[[120 155 131 129 145 153 145 139 140 155 132 141 140 138 146]
 [143 126 145 108 132 134 115 110 144 125 147 134 144 139 113]
 [149 122 114 136 127 115 143 142 113 122 113 124 109 114 105]
 [111 132 135 116 142 131 135 145 142 130 135 137 125 132 119]]
->
[[143 126 145 108 132 134 115 110 144 125 147 134 144 139 113]
 [111 132 135 116 142 131 135 145 142 130 135 137 125 132 119]
 [120 155 131 129 145 153 145 139 140 155 132 141 140 138 146]
 [149 122 114 136 127 115 143 142 113 122 113 124 109 114 105]]

[[123  99 113 137 140]
 [111 104 140 146 128]]
->
[[111 104 140 146 128]
 [123  99 113 137 140]]

[[150 128 149 145 128 118 120 110 137 124 144 126 113]
 [123 124 124 127 115 120 108 103 137 106 126 118 127]
 [139 132 138 133 133 126 133 134 126 137 136 126 128]]
->
[[150 128 149 145 128 118 120 110 137 124 144 126 113]
 [139 132 138 133 133 126 133 134 126 137 136 126 128]
 [123 124 124 127 115 120 108 103 137 106 126 118 127]]

[[130 120 122 140 156 135]
 [136 124 118 139 156 131]
 [121 136 137 115 100 123]
 [119 147 124 130 139 140]
 [126 136 117 141 132 149]
 [130 133 119 136 142 137]
 [139 103 130 131 116 119]]
->
[[121 136 137 115 100 123]
 [139 103 130 131 116 119]
 [119 147 124 130 139 140]
 [130 120 122 140 156 135]
 [130 133 119 136 142 137]
 [136 124 118 139 156 131]
 [126 136 117 141 132 149]]

[[115 122 131 125 121 128]
 [127 125 112 130 126 133]
 [127 133 102 130 132 131]
 [120 131 122 126 128 126]
 [115 128 101 129 126 130]
 [124 132 144 127 129 118]
 [121 121 138 126 121 127]
 [116 121 147 124 120 125]]
->
[[116 121 147 124 120 125]
 [124 132 144 127 129 118]
 [121 121 138 126 121 127]
 [115 122 131 125 121 128]
 [120 131 122 126 128 126]
 [127 125 112 130 126 133]
 [127 133 102 130 132 131]
 [115 128 101 129 126 130]]

[[138 129 113 118 116 137 124 134 143 101 133 123]
 [124 129 126 136 151 138 126 128 126 121 150 133]
 [129 122 134 131 133 137 127 121 122 134 131 133]
 [132 114 140 136 141 151 124 112 112 145 136 144]
 [134 125 130 117 104 117 130 127 129 136 105 124]
 [127 126 132 130 131 131 128 125 124 134 128 130]
 [119 127 141 137 138 121 131 123 115 152 123 133]]
->
[[119 127 141 137 138 121 131 123 115 152 123 133]
 [132 114 140 136 141 151 124 112 112 145 136 144]
 [129 122 134 131 133 137 127 121 122 134 131 133]
 [127 126 132 130 131 131 128 125 124 134 128 130]
 [134 125 130 117 104 117 130 127 129 136 105 124]
 [124 129 126 136 151 138 126 128 126 121 150 133]
 [138 129 113 118 116 137 124 134 143 101 133 123]]

[[128 121 129 115 156 150 120 132 125]
 [134 137 124 141 131 113 123 129 135]
 [125 136 125 117 131 119 121 127 129]
 [122 113 130 133 136 137 137 132 131]]
->
[[122 113 130 133 136 137 137 132 131]
 [128 121 129 115 156 150 120 132 125]
 [125 136 125 117 131 119 121 127 129]
 [134 137 124 141 131 113 123 129 135]]

[[119 107 142 109 123 124 126 114 107 112 129 124 110 120 104]
 [123 109 124 126 121 119 123 124 118 115 125 120 126 127 118]
 [126 131 147 125 124 120 133 143 133 129 126 127 117 120 150]
 [124 137 126 104 106 142 118 126 108 130 123 132 103 120 114]]
->
[[126 131 147 125 124 120 133 143 133 129 126 127 117 120 150]
 [119 107 142 109 123 124 126 114 107 112 129 124 110 120 104]
 [124 137 126 104 106 142 118 126 108 130 123 132 103 120 114]
 [123 109 124 126 121 119 123 124 118 115 125 120 126 127 118]]
